Each named move below is a turn or a mirror, shown by a few rows before and after it. Which moves, in which order, take the first row of each later pair to the second? The first pair is answered.
pipu (before -> after):
2.38 -0.16 -0.84 0.37 1.09 0.37 -0.56 -0.25 0.04 1.78 -1.71 1.36 1.92
 -1.54 -1.86 -1.62 -2.60 0.05 0.60 0.33 0.58 -> 3.41 0.55 -0.52 -0.01 1.14 -0.28 -0.32 -0.26 -0.99 1.47 -1.55 2.20 1.93
 -0.82 -1.13 -1.52 -1.66 -1.02 0.06 0.50 0.33
1.02 2.19 0.21 -1.97 -0.94 -2.31 1.89 -0.27 -1.45 -1.76 1.15 -0.18 -1.67
 1.84 -0.48 -1.55 2.57 -3.80 -1.15 0.32 -0.16 -> -2.66 -0.57 -0.67 -0.03 -0.90 0.55 0.73 0.11 2.81 -1.93 -0.53 -3.34
 -2.56 -0.69 -2.65 -2.00 -2.06 1.18 0.04 -0.33 1.61
-1.36 -1.35 -0.81 2.63 -1.32 1.03 -0.68 0.83 0.40 0.50 -0.50 -0.48 -1.76
 -1.36 0.85 1.14 -0.92 1.30 0.27 -1.30 0.55 -> 0.81 0.02 -0.05 1.42 -1.16 -0.65 -0.22 0.38 -2.28 0.43 0.25 1.37 -1.37
 0.02 1.84 1.83 1.76 -1.48 -0.38 -1.11 -0.29
Tufud (before -> after):
0.54 1.31 0.50 -1.27 2.73 2.83 1.22 1.11 -0.77 -1.06 -1.47 1.94 -0.72
 1.63 -0.12 1.92 0.50 0.28 1.40 -1.14 -0.07 -> -1.48 0.94 1.19 -1.64 -1.26 1.31 1.48 0.50 -0.14 -1.12 1.47 -0.80 -2.02
 1.79 1.52 1.02 2.55 -0.64 -1.31 -1.06 -1.07
3.53 -0.31 0.10 1.56 3.97 0.23 -1.27 -1.97 -1.23 0.87 -3.52 3.73 -0.04
 1.17 3.15 0.59 -0.53 2.37 1.63 -0.41 -0.94 -> 0.32 -0.80 0.84 0.90 -2.36 -2.07 -0.57 -2.72 -0.31 0.76 1.03 -0.44 -2.01
 1.54 5.79 -0.75 2.56 0.93 -2.63 -0.41 -2.59
-2.28 0.38 0.35 -0.42 0.12 0.07 0.06 0.23 -0.02 -1.04 0.92 -0.35 -1.33
 2.02 0.45 1.64 1.67 -0.11 0.22 -0.63 -0.45 -> -1.58 0.40 0.09 -0.22 1.97 0.73 0.00 0.43 -0.22 -0.88 -0.49 0.76 -0.76
 1.84 -0.35 1.99 1.02 0.26 1.57 -0.93 0.17
Lovav (before -> after):
2.50 0.99 -1.00 1.34 -2.76 0.59 0.66 0.23 0.49 0.90 -0.61 -2.51 0.06
 -2.12 -2.88 -2.61 -6.09 2.08 1.70 0.12 -0.26 -> 3.86 0.37 -0.94 2.76 -1.61 0.20 -0.56 -0.06 1.67 1.43 -0.15 0.35 1.22
 -1.65 -0.97 -1.08 -6.00 2.49 2.77 -0.62 -0.42
-2.41 -1.79 0.51 0.03 -0.17 1.27 0.82 -0.06 1.03 -0.73 0.62 -2.93 -1.32
 0.56 0.55 0.72 -0.10 1.09 0.13 -0.50 1.36 -> 1.08 -1.71 0.56 1.01 1.87 0.36 -0.11 -0.49 0.74 0.08 0.88 1.70 0.89 0.88
 2.37 2.20 0.76 0.34 1.13 -0.68 0.81
-1.02 -1.55 -0.17 0.73 -1.59 -0.27 -1.18 0.06 1.89 0.09 1.35 0.84 0.44
 -0.43 2.56 0.91 -0.37 2.36 -0.07 -0.93 0.14 -> 2.63 0.65 0.13 -0.72 -0.60 -1.69 -0.20 -0.24 -1.98 0.48 0.79 2.54 1.37
 0.15 2.12 0.32 1.19 -0.51 -0.43 0.30 -0.55
Now pairs of rows:
(2 to 3 moves a pair)
-2.86 1.01 0.01 2.39 -2.11 -0.50 1.06 -0.75 1.49 0.40 1.16 -2.13 1.35
 -0.91 -0.22 -4.83 -0.17 1.34 -0.23 -1.93 -0.19 -> -2.06 1.45 0.06 2.00 -2.59 -1.31 0.87 -0.86 1.18 0.23 2.75 -0.87 1.35
 0.31 1.63 -3.70 1.83 -0.16 -0.59 -2.67 -0.95
pipu, Lovav, pipu
-3.21 0.46 0.00 -0.86 -2.68 -0.47 1.06 0.45 -0.18 -0.19 0.38 -4.62 -1.40
 -0.39 -1.04 -0.99 -0.13 0.58 -2.01 -0.13 -0.06 -> -2.94 -1.29 0.16 1.19 -2.08 -0.35 -0.76 0.00 3.14 0.24 1.87 -1.44 -0.83
 0.15 2.47 1.61 0.88 1.82 -0.36 -1.92 -0.36
pipu, Lovav
2.34 -0.17 -0.86 1.15 3.19 1.07 0.10 -0.40 -0.60 0.97 -1.46 4.26 2.41
 0.74 1.23 2.49 -0.11 -0.04 2.85 -0.09 0.81 -> 1.64 1.57 -0.95 -1.57 2.25 0.69 2.56 -0.02 -4.32 0.35 -3.19 0.42 1.19
 0.05 -2.39 -0.08 -0.53 -1.49 1.23 1.81 1.10
pipu, Lovav
0.39 -0.14 -0.16 -1.56 -2.11 -1.17 -1.37 -0.75 -1.33 0.02 1.34 1.49 0.31
 0.46 2.17 0.80 1.26 -2.09 -0.76 0.85 -0.92 -> 0.82 -1.55 -0.68 0.22 -0.29 0.31 -2.47 -0.70 1.22 0.97 -0.45 2.18 1.36
 -1.54 1.04 0.91 -2.21 0.79 1.01 0.31 -0.13
pipu, Lovav, pipu
-2.78 1.03 -0.41 -0.40 -1.31 0.75 0.33 0.49 0.07 -0.40 0.90 -0.44 -2.96
 2.33 1.10 1.30 3.92 -0.11 -1.05 -1.26 -1.12 -> -3.66 -0.39 -1.12 0.68 -0.42 2.30 -0.44 0.59 2.34 -0.07 -0.44 -1.18
 -2.90 0.50 -0.12 1.18 0.67 2.62 -0.17 -1.69 -0.16
Lovav, Lovav, pipu
-0.51 -3.76 1.62 2.67 -3.17 0.52 -2.42 -1.20 4.77 0.93 4.81 0.32 1.03
 -1.86 4.25 0.29 -1.22 1.05 -0.35 -0.09 -0.75 -> 3.18 -1.92 1.94 1.37 -1.78 -1.19 -1.98 -1.60 1.26 1.04 4.97 3.88 2.02
 0.07 5.21 0.85 1.84 -2.35 -0.37 0.44 -1.46
Tufud, pipu, Tufud
0.45 -0.18 0.86 0.71 3.05 1.70 -1.17 -0.77 1.90 0.37 -1.26 1.60 0.97
 -0.22 0.49 0.84 -1.18 1.57 1.91 0.05 0.50 -> 0.93 0.16 1.46 0.43 -0.28 -0.57 -1.03 -1.80 0.86 0.93 2.03 1.44 0.90
 0.47 3.40 0.07 2.04 -0.74 -0.84 0.34 -1.19
Tufud, Lovav
-2.10 0.38 0.02 1.56 -2.16 1.04 -0.72 -2.46 1.39 1.02 -0.55 -1.70 -1.42
 -2.15 0.33 -2.79 0.54 1.75 -2.45 -1.14 -0.41 -> -2.00 1.80 -0.15 -0.45 -0.75 1.34 0.84 -1.69 -1.36 0.00 -2.12 -2.51
 -2.36 -1.28 -1.51 -2.99 1.05 0.72 -2.34 -0.30 0.05
Tufud, pipu, Lovav
2.10 1.98 -1.54 -0.64 1.45 -1.68 2.44 1.25 -4.16 -0.82 -0.88 -1.39 -0.22
 -1.43 -2.35 -1.21 0.38 -1.40 -1.59 1.88 0.43 -> -3.19 -1.62 -1.73 1.91 -0.71 -0.03 0.54 1.29 2.33 -1.27 0.83 -3.54 -1.83
 -2.09 -0.57 0.23 -1.35 2.92 -1.21 0.01 0.95
Tufud, Lovav
1.00 -1.37 1.63 2.61 -3.16 -2.05 -2.92 -1.14 -1.27 0.56 3.81 1.92 -0.69
 -0.76 0.74 0.51 0.12 -1.16 0.30 1.17 1.52 -> -1.08 -1.91 1.25 2.51 -3.72 -1.20 -2.65 -0.57 -0.51 0.15 2.63 -1.20
 -1.64 -2.13 -1.59 -0.94 -2.02 0.51 0.28 1.54 1.99
Lovav, pipu
0.58 -0.55 0.01 0.62 -1.35 -1.65 -2.34 -2.78 0.33 2.21 0.87 2.46 -0.32
 -2.06 2.18 1.58 1.24 -0.67 0.16 1.70 -3.88 -> -2.39 -0.57 -0.53 -0.04 -2.18 -0.36 -1.51 -2.28 0.54 1.79 -0.46 -2.17
 -1.95 -3.59 -1.02 -0.49 -1.29 0.79 -0.44 2.44 -3.12
Lovav, pipu
-0.82 -2.12 1.08 1.25 -2.77 -2.20 -0.71 -0.99 1.19 -0.12 3.46 0.96 -0.62
 1.34 2.62 1.22 2.95 -1.21 -1.05 -1.30 -2.06 -> -0.72 0.50 0.30 -2.19 0.14 -0.26 2.01 0.69 -3.78 -1.49 -2.13 -2.48 -1.56
 0.37 -4.35 -1.41 0.15 -1.55 -0.24 0.71 -0.48
Lovav, Tufud, Lovav
-0.58 0.27 0.31 1.08 1.84 0.47 -0.32 -0.78 1.90 2.43 -0.10 1.30 0.72
 -1.31 0.65 0.44 -4.85 3.12 2.90 -1.19 0.86 -> -1.67 3.24 0.98 -3.02 -0.97 -1.50 2.84 -0.51 -3.66 1.00 0.62 -2.64 -1.51
 0.15 -1.08 -1.98 -1.55 -0.92 -0.28 0.80 0.03
pipu, Lovav
2.92 0.14 0.90 1.45 0.45 -0.53 -0.70 -0.16 0.86 0.15 0.02 1.49 1.26 0.08
 -0.71 0.04 0.57 -1.00 -0.32 -0.20 -1.77 -> 2.36 -0.25 0.77 1.82 0.43 -0.15 -0.94 -0.04 1.59 0.24 -0.01 1.64 1.16
 0.02 -0.16 0.30 0.41 -0.52 0.02 -0.38 -1.77
Lovav, Lovav, Lovav
-0.55 -0.21 1.94 0.66 -2.75 -0.80 1.71 1.90 2.60 -0.36 1.27 -1.32 0.84
 -3.04 -0.41 -0.53 0.03 -0.27 -2.06 3.47 2.17 -> 2.26 0.60 2.30 0.57 -1.31 -1.81 1.83 1.69 0.99 0.39 1.13 1.59 2.03 -2.84
 0.25 -0.02 0.95 -1.92 -1.61 3.72 1.80
Lovav, Lovav
-2.62 0.42 0.98 1.79 0.12 -1.42 -1.80 -0.90 -0.37 0.15 1.59 0.46 0.07
 0.55 3.82 2.51 3.23 0.13 0.39 -1.70 -0.78 -> -4.34 1.10 0.72 0.15 -1.40 -1.27 -0.35 -0.51 -2.06 -0.58 0.85 -3.07
 -1.49 0.37 1.74 0.90 3.30 -0.49 -0.99 -0.68 -0.54
Lovav, Lovav
-0.26 -1.37 -0.30 4.06 -1.11 2.18 -0.92 -0.42 3.06 2.96 0.02 0.46 0.56
 -2.66 0.91 -0.43 -2.44 2.75 1.21 -0.42 -0.15 -> -2.64 -1.05 -0.04 2.90 -3.56 1.51 -0.10 -0.39 2.84 1.76 2.01 -1.87 -1.37
 -0.93 2.08 -0.27 -0.01 2.01 -0.57 -0.59 -0.62
pipu, Lovav, Lovav
4.48 0.76 0.60 0.32 -0.16 -1.55 -0.13 -1.37 -1.60 1.88 0.23 1.67 2.35
 -1.35 0.75 -1.16 0.12 -1.31 -0.83 0.30 -1.29 -> 2.38 0.26 -0.10 -0.08 1.88 0.75 0.47 -0.14 -1.08 1.21 -2.77 -0.39 1.40
 -2.05 -2.93 -1.70 -2.87 0.86 0.64 0.42 0.19
Tufud, Lovav, Tufud
-0.70 -0.53 -0.07 0.05 -2.46 -0.97 1.04 -0.97 -0.33 0.78 0.81 -4.00 1.46
 -1.49 -1.71 -3.17 -2.30 -0.62 -3.73 1.17 -0.82 -> 2.23 -0.84 0.48 1.26 -1.07 -2.37 -0.57 -1.80 0.50 1.46 2.86 1.84 3.11
 0.48 2.92 -0.23 0.82 -1.88 -2.44 -0.02 -1.60
Lovav, pipu
1.88 -1.27 0.87 -0.03 -0.27 -0.81 -0.24 -0.53 -0.71 0.75 -0.05 2.20
 -1.95 0.42 2.86 2.56 1.05 0.97 2.33 -3.03 0.46 -> 3.37 0.29 0.59 -1.51 0.03 -1.17 0.89 -0.60 -3.69 0.96 -1.30 1.50 -1.58
 -0.09 0.81 0.92 0.83 -0.78 1.56 -1.92 0.37
pipu, Lovav
3.78 1.54 -1.19 -0.48 2.77 -0.75 -1.02 0.61 0.63 1.16 -1.18 2.39 0.68
 -0.36 -1.46 0.08 -2.07 -0.58 2.08 0.39 -0.54 -> 2.43 -0.09 -0.56 1.24 -1.07 -2.21 -1.86 -0.57 3.42 1.61 2.60 1.71 0.29
 -0.43 2.10 0.01 -0.60 -0.34 0.23 -0.48 -1.70
Tufud, pipu, Lovav
-1.28 -1.12 -0.91 0.92 0.93 0.79 -1.46 0.22 1.34 0.84 -0.27 -0.36 0.23
 0.29 -0.23 0.97 -1.68 1.39 1.19 -0.64 0.94 -> 0.36 1.01 -0.38 -1.17 -0.51 -1.09 0.14 -0.09 -2.41 0.71 0.31 -1.18 -0.03
 0.67 -0.83 -0.70 0.47 -1.82 -0.78 0.69 -0.05
Tufud, Lovav, Lovav
-2.08 0.05 0.73 -0.58 3.69 0.96 1.97 1.76 -1.31 -3.98 -1.44 1.71 -3.82
 4.76 0.10 1.52 -2.50 -1.64 -0.74 -0.01 1.97 -> -1.83 -1.33 0.89 1.27 2.69 0.48 0.37 1.14 1.62 -3.00 0.59 3.80 -3.01
 4.70 3.22 2.93 -2.04 -0.96 -0.77 -1.16 1.48
Tufud, pipu, Lovav
4.81 1.00 -0.68 0.02 1.54 -2.17 -0.46 -0.65 -1.92 1.67 -0.34 2.81 2.56
 -1.15 -0.60 -1.16 -0.75 -1.66 0.12 2.03 -1.23 -> -1.10 -2.44 -1.17 2.42 0.03 0.29 -2.15 -0.35 4.49 1.07 0.37 -0.47 0.44
 -1.91 0.31 0.00 -3.20 3.35 0.76 0.14 -0.47
Lovav, Lovav
0.26 0.90 0.18 0.36 0.17 1.99 1.82 -0.64 0.47 1.14 -2.48 -0.88 2.02
 -4.56 -5.10 -1.81 -4.38 0.65 -0.06 1.29 0.61 -> 2.91 1.15 0.24 0.87 1.81 1.24 1.06 -0.92 0.09 1.63 -2.05 2.60 3.52 -4.14
 -3.69 -0.65 -3.72 -0.23 0.83 1.03 0.35
Lovav, Lovav
-1.71 -1.43 0.72 1.85 -1.05 1.36 1.97 0.33 1.78 0.24 1.28 -4.21 0.48
 -1.77 -1.74 0.24 -0.88 0.69 -0.52 0.67 0.47 -> 2.22 -0.54 0.53 2.43 2.88 1.17 1.36 0.48 0.98 0.90 -0.28 0.59 2.82 -1.65
 -1.40 1.63 -1.23 0.47 1.89 0.67 0.81
Tufud, Lovav
1.85 -0.14 -0.58 -0.50 -1.91 -0.75 -0.60 -1.79 -0.83 0.77 0.43 0.87 1.34
 -1.10 0.23 -0.65 1.14 -0.98 -0.16 -1.12 -0.82 -> 1.02 -1.13 -0.86 0.48 -0.56 0.70 -1.31 -1.38 1.03 0.73 -0.66 0.83 1.29
 -1.27 -0.37 0.21 -0.56 1.11 1.28 -1.66 -0.20
Lovav, Lovav, Tufud
2.33 -0.08 -0.24 -0.21 2.31 -0.21 0.08 0.38 -0.25 1.12 0.15 3.99 1.09
 1.57 -1.09 1.18 -1.58 -1.28 1.49 0.57 0.83 -> -1.13 -0.67 0.15 -0.32 -2.85 -1.43 0.71 -0.28 0.95 0.68 3.82 -0.10 -0.99
 1.89 1.03 0.00 0.53 -1.90 -2.11 0.24 -0.45
Tufud, Lovav
1.34 0.67 -0.28 -1.43 1.03 -0.75 -0.14 0.06 0.74 -0.32 -2.37 -0.15 0.74
 -1.31 -0.95 -3.00 -1.39 0.33 0.04 1.61 -0.15 -> 1.59 0.30 0.15 -0.69 -0.94 -2.48 -0.79 -0.77 1.78 -0.05 0.47 0.90 0.78
 -0.18 2.49 -1.94 1.38 -0.61 -1.04 0.98 -1.38
Tufud, Lovav, pipu
1.65 0.79 0.05 0.81 -0.87 -0.93 -0.54 -0.76 0.40 1.35 1.41 0.15 0.97
 -0.40 2.38 -1.94 1.37 -0.47 -0.94 -0.91 -2.08 -> 0.92 -0.22 -0.63 1.51 0.72 0.70 -1.38 -0.51 2.19 1.30 -0.48 -0.30 1.24
 -1.64 0.74 -1.88 -1.50 1.81 0.55 -1.07 -0.82
pipu, Tufud
-1.38 -0.91 0.61 0.18 -3.62 -1.28 0.44 -1.00 0.14 0.95 1.02 -3.39 -0.37
 -2.90 -1.20 -2.74 -0.66 0.45 -2.71 0.60 -0.72 -> 1.24 -2.68 0.46 3.00 0.03 -0.33 -1.89 -1.16 3.05 1.97 0.49 2.12 1.87
 -2.70 0.96 0.09 -1.75 2.11 0.53 -1.18 -0.28
Lovav, Tufud
-0.04 -2.67 0.84 2.06 1.84 2.54 -1.99 -0.52 3.62 0.86 0.59 3.02 -1.43
 0.56 2.75 3.99 -1.25 2.96 0.40 -2.20 -0.33 -> -2.39 0.38 1.12 -2.69 -1.37 2.19 2.14 0.22 -2.18 -0.73 -0.96 -4.91 -4.43
 0.11 -3.02 -0.51 -0.82 0.15 -2.99 0.79 -0.34
Lovav, Lovav
0.89 0.16 0.28 -0.32 0.89 -0.87 -0.16 0.19 -0.75 -0.15 -0.96 0.14 1.09
 0.44 -1.79 -1.03 -0.87 -0.96 0.21 1.57 -0.18 -> 0.14 -0.32 0.59 -0.01 -1.19 -1.53 -0.57 0.14 0.34 -0.11 1.44 0.25 0.66
 1.20 0.59 -0.48 1.15 -1.25 -0.69 0.93 -0.96
Tufud, Lovav, pipu
-1.82 0.81 -0.83 -0.28 -0.08 0.58 0.52 0.49 0.49 -0.23 -0.08 -1.10 -1.19
 -1.44 -0.54 -0.25 -0.82 0.82 -0.46 1.74 -0.26 -> -1.21 0.14 -0.79 0.71 -0.42 0.00 -0.51 0.22 1.80 0.31 1.45 0.89 -0.77
 -1.25 1.69 0.76 0.12 0.99 -0.30 1.11 -0.68
Lovav, Tufud
-0.01 0.09 0.30 1.36 -1.71 -2.12 -0.40 0.06 -0.95 -0.19 0.28 1.88 -0.38
 0.81 1.08 0.42 1.47 -1.11 0.50 -0.45 -1.29 -> -2.60 -0.86 -0.22 1.43 -1.54 -0.51 -0.48 0.73 0.83 -0.79 -0.57 -0.34
 -1.51 -0.07 -0.17 0.49 -0.42 1.02 1.28 -0.77 -0.35
Tufud, Lovav, Lovav
4.05 2.88 1.35 1.67 -0.12 -0.71 1.27 -1.20 -0.06 -1.21 -0.98 1.57 3.40
 -2.63 -1.06 -2.43 0.60 -0.87 -0.33 1.30 -1.31 -> 0.47 0.32 1.16 3.62 -0.81 0.85 -0.11 -0.97 4.65 -1.35 -0.22 0.18 2.56
 -3.08 0.44 -1.32 -0.86 2.47 0.66 -0.15 -0.69
Lovav, Lovav
0.68 1.15 -0.11 -0.02 -0.14 -0.79 1.46 0.61 -0.85 -0.66 0.58 2.99 -0.08
 2.02 0.51 2.49 2.89 -1.12 -0.42 0.29 -0.25 -> -1.65 -0.21 -0.52 1.19 0.87 0.90 0.49 1.39 2.02 -1.13 -0.36 1.93 -0.72
 1.32 -0.23 3.19 0.77 1.77 1.00 -0.49 0.93
Lovav, Lovav, Tufud
-2.49 -0.23 -0.32 -0.75 0.44 1.18 0.97 0.87 0.83 -0.78 -0.38 -2.15 -1.62
 -0.56 -1.00 -0.44 -1.00 1.13 -0.61 0.20 0.34 -> -1.16 0.22 -0.38 -0.86 2.14 1.47 0.70 0.93 0.35 -0.76 -1.75 -0.62 -1.02
 -0.46 -1.55 -0.15 -1.51 1.25 0.58 0.18 0.75
pipu, Tufud, pipu
-0.50 1.38 0.43 0.59 2.10 2.56 1.12 1.24 -2.70 0.72 -2.35 1.30 1.38 0.33
 -1.76 -0.63 -1.17 2.23 2.36 2.44 -0.13 -> -1.52 0.00 1.02 2.14 -2.41 0.51 -0.04 -0.07 0.01 1.27 2.68 1.72 0.81
 1.49 3.78 0.35 2.11 1.47 0.42 1.12 -1.75
Tufud, Lovav, pipu
2.88 1.59 0.61 -0.35 2.05 -1.89 0.66 0.03 -1.43 0.70 0.01 3.07 0.93
 -3.43 0.06 1.96 -0.64 -0.40 0.72 0.64 0.28 -> 0.99 -0.05 0.96 0.79 -1.22 -2.75 -0.34 -0.87 1.34 1.30 2.83 1.60 0.41
 -3.91 2.17 1.74 -0.07 0.39 -1.08 0.05 -0.28
pipu, Tufud, Lovav
-0.90 -1.31 -1.18 1.72 -1.64 -1.16 -0.79 -1.13 0.77 0.09 1.23 0.01 1.09
 -2.02 2.37 -1.08 -0.14 1.27 -1.51 -0.65 -0.99 -> 1.39 -0.15 -1.51 1.20 -0.35 -1.40 -0.53 -1.29 -1.14 0.74 -0.16 1.30 2.21
 -2.50 1.24 -1.57 -0.54 0.14 -1.10 0.30 -0.80
Lovav, pipu, Lovav
-2.97 -0.68 -0.84 -0.41 0.86 1.27 -1.59 -3.18 1.19 -2.33 0.72 -0.71
 -1.20 0.36 -1.66 0.89 1.18 0.93 0.70 -1.99 -2.78 -> -0.95 0.72 -0.34 -1.33 0.37 -0.24 -1.02 -3.52 -1.27 -1.88 1.51 0.07
 -0.77 0.95 -0.69 0.15 2.99 -1.38 -0.16 -1.34 -3.53
Lovav, Tufud, Lovav
2.53 3.22 0.92 0.78 0.15 -2.71 -0.46 -0.29 -2.37 1.14 -0.48 -0.84 3.01
 -0.84 -0.86 -0.90 -1.52 -0.81 -2.03 1.25 1.46 -> 0.46 1.64 0.52 2.48 0.40 -1.42 -1.56 -0.26 0.65 1.18 -0.90 -1.38 2.88
 -2.00 -1.05 -0.38 -3.67 1.80 -1.05 0.48 2.30
pipu, Lovav
-2.55 0.59 -1.28 -1.14 2.41 2.28 -1.28 1.56 -0.05 -2.09 -1.74 -1.95
 -1.09 0.57 -2.08 -0.23 0.00 0.18 -0.79 -1.40 0.43 -> -1.89 1.59 -0.72 -2.02 0.98 0.57 -0.66 1.06 -1.50 -1.97 0.06 -1.56 -1.33
 1.80 -0.52 -0.42 2.49 -2.17 -2.19 -0.83 -0.47
Tufud, pipu
-2.33 -0.34 -0.28 -2.38 -0.11 1.51 1.54 0.96 -0.37 -0.25 1.72 -1.03
 -1.61 2.54 0.77 2.85 3.37 -1.37 0.27 -1.32 -0.66 -> -0.78 0.19 -0.50 -2.52 2.10 2.26 1.43 1.33 -1.06 -0.29 0.26 0.82 -0.80
 2.72 0.02 3.24 2.66 -1.18 1.49 -1.27 -0.05
pipu, Tufud, pipu
